[[ 18  12  -5  32  -2]
 [  0 -16   4   2 -18]
 [  5  11 -10   6  -1]
 [  4 -21   6 -17  14]
 [ 12   3 -15  -6   7]
 [  8  -8  14   9  -4]
 [-15 -11  17  -8 -12]
 [-13   6   1  -6   1]
 [ -7  14   2  13   2]
 [ -3 -12   9   0   9]
 [  3 -18  16 -14  13]
 [-11   1  19  -5  -6]]
->
[[-11   1  19  -5  -6]
 [-15 -11  17  -8 -12]
 [  3 -18  16 -14  13]
 [  8  -8  14   9  -4]
 [ -3 -12   9   0   9]
 [  4 -21   6 -17  14]
 [  0 -16   4   2 -18]
 [ -7  14   2  13   2]
 [-13   6   1  -6   1]
 [ 18  12  -5  32  -2]
 [  5  11 -10   6  -1]
 [ 12   3 -15  -6   7]]

[[  6   2   6  -3  -3   2   4   1   0   1  -4]
 [  6   3  13 -14   4   8 -11   9   1 -13   5]
 [ -9   6  -8 -35   4  11 -13  10   3 -20   5]]
->
[[  6   3  13 -14   4   8 -11   9   1 -13   5]
 [  6   2   6  -3  -3   2   4   1   0   1  -4]
 [ -9   6  -8 -35   4  11 -13  10   3 -20   5]]

[[-22 -33   4]
 [ 33  -1 -12]
 [  0  22 -26]
 [-20  22 -23]]
->
[[-22 -33   4]
 [ 33  -1 -12]
 [-20  22 -23]
 [  0  22 -26]]

[[  5   8 -30  -9  -4 -17]
 [ 16  -1 -16  12  -6  14]
 [-10  24  20 -14  -5 -15]
 [ -4  -4   9 -11 -23  -6]
 [ 11  -3   4   3 -23   2]]
->
[[-10  24  20 -14  -5 -15]
 [ -4  -4   9 -11 -23  -6]
 [ 11  -3   4   3 -23   2]
 [ 16  -1 -16  12  -6  14]
 [  5   8 -30  -9  -4 -17]]

[[-12 -11  -1 -15  -1   5   7  -9   2  -2 -14  -3  -1]
 [ 10   1   5  11   8 -14 -16   7 -13   3  10   1   3]
 [-12 -26  -8 -27  -7 -23 -24 -16  -9   5 -23   1  10]
 [  8  11   4  10   3  14  14  10   9  -7   9  -6  -9]
 [-11  17 -11  -4 -12  14  16 -13   6  10  -8  12   8]]
->
[[ 10   1   5  11   8 -14 -16   7 -13   3  10   1   3]
 [  8  11   4  10   3  14  14  10   9  -7   9  -6  -9]
 [-12 -11  -1 -15  -1   5   7  -9   2  -2 -14  -3  -1]
 [-12 -26  -8 -27  -7 -23 -24 -16  -9   5 -23   1  10]
 [-11  17 -11  -4 -12  14  16 -13   6  10  -8  12   8]]

[[ 35  35  22  -5   9   5  30 -36   4 -33]
 [ 19  21  26  12  23 -12  15 -20 -12 -21]
 [ -1   1  13  31  28 -32  -6   1 -32  -3]
 [  7   9  20  25  30 -25   2  -8 -25 -11]
 [  6   6 -10 -33 -22  35  10  -6  33  -5]
 [ 12  10  -3 -29 -17  30  17 -12  29  -8]
 [-31 -30 -16  13  -2 -12 -30  32 -12  28]
 [  4   2  -9 -32 -25  33   9  -4  34   0]
 [-27 -30 -23  -5 -18   5 -21  28   6  30]]
->
[[ 19  21  26  12  23 -12  15 -20 -12 -21]
 [ 35  35  22  -5   9   5  30 -36   4 -33]
 [  7   9  20  25  30 -25   2  -8 -25 -11]
 [ -1   1  13  31  28 -32  -6   1 -32  -3]
 [ 12  10  -3 -29 -17  30  17 -12  29  -8]
 [  4   2  -9 -32 -25  33   9  -4  34   0]
 [  6   6 -10 -33 -22  35  10  -6  33  -5]
 [-31 -30 -16  13  -2 -12 -30  32 -12  28]
 [-27 -30 -23  -5 -18   5 -21  28   6  30]]

[[-36  29 -17  28 -24  34  29]
 [-33  25 -31  31 -14  34  21]
 [-35  27 -27  32 -26  35  12]
 [-32  31  34 -32 -33  34  28]
 [ 35  34  32 -33 -34 -31 -33]
 [-30  36  31 -34 -33  34 -32]
 [-33 -32 -33  34  36  34  -2]
 [-33   5 -32  32   2  31  33]
 [ 33 -24  30 -33  11 -35 -28]]
->
[[-32  31  34 -32 -33  34  28]
 [ 35  34  32 -33 -34 -31 -33]
 [-30  36  31 -34 -33  34 -32]
 [ 33 -24  30 -33  11 -35 -28]
 [-36  29 -17  28 -24  34  29]
 [-35  27 -27  32 -26  35  12]
 [-33  25 -31  31 -14  34  21]
 [-33   5 -32  32   2  31  33]
 [-33 -32 -33  34  36  34  -2]]
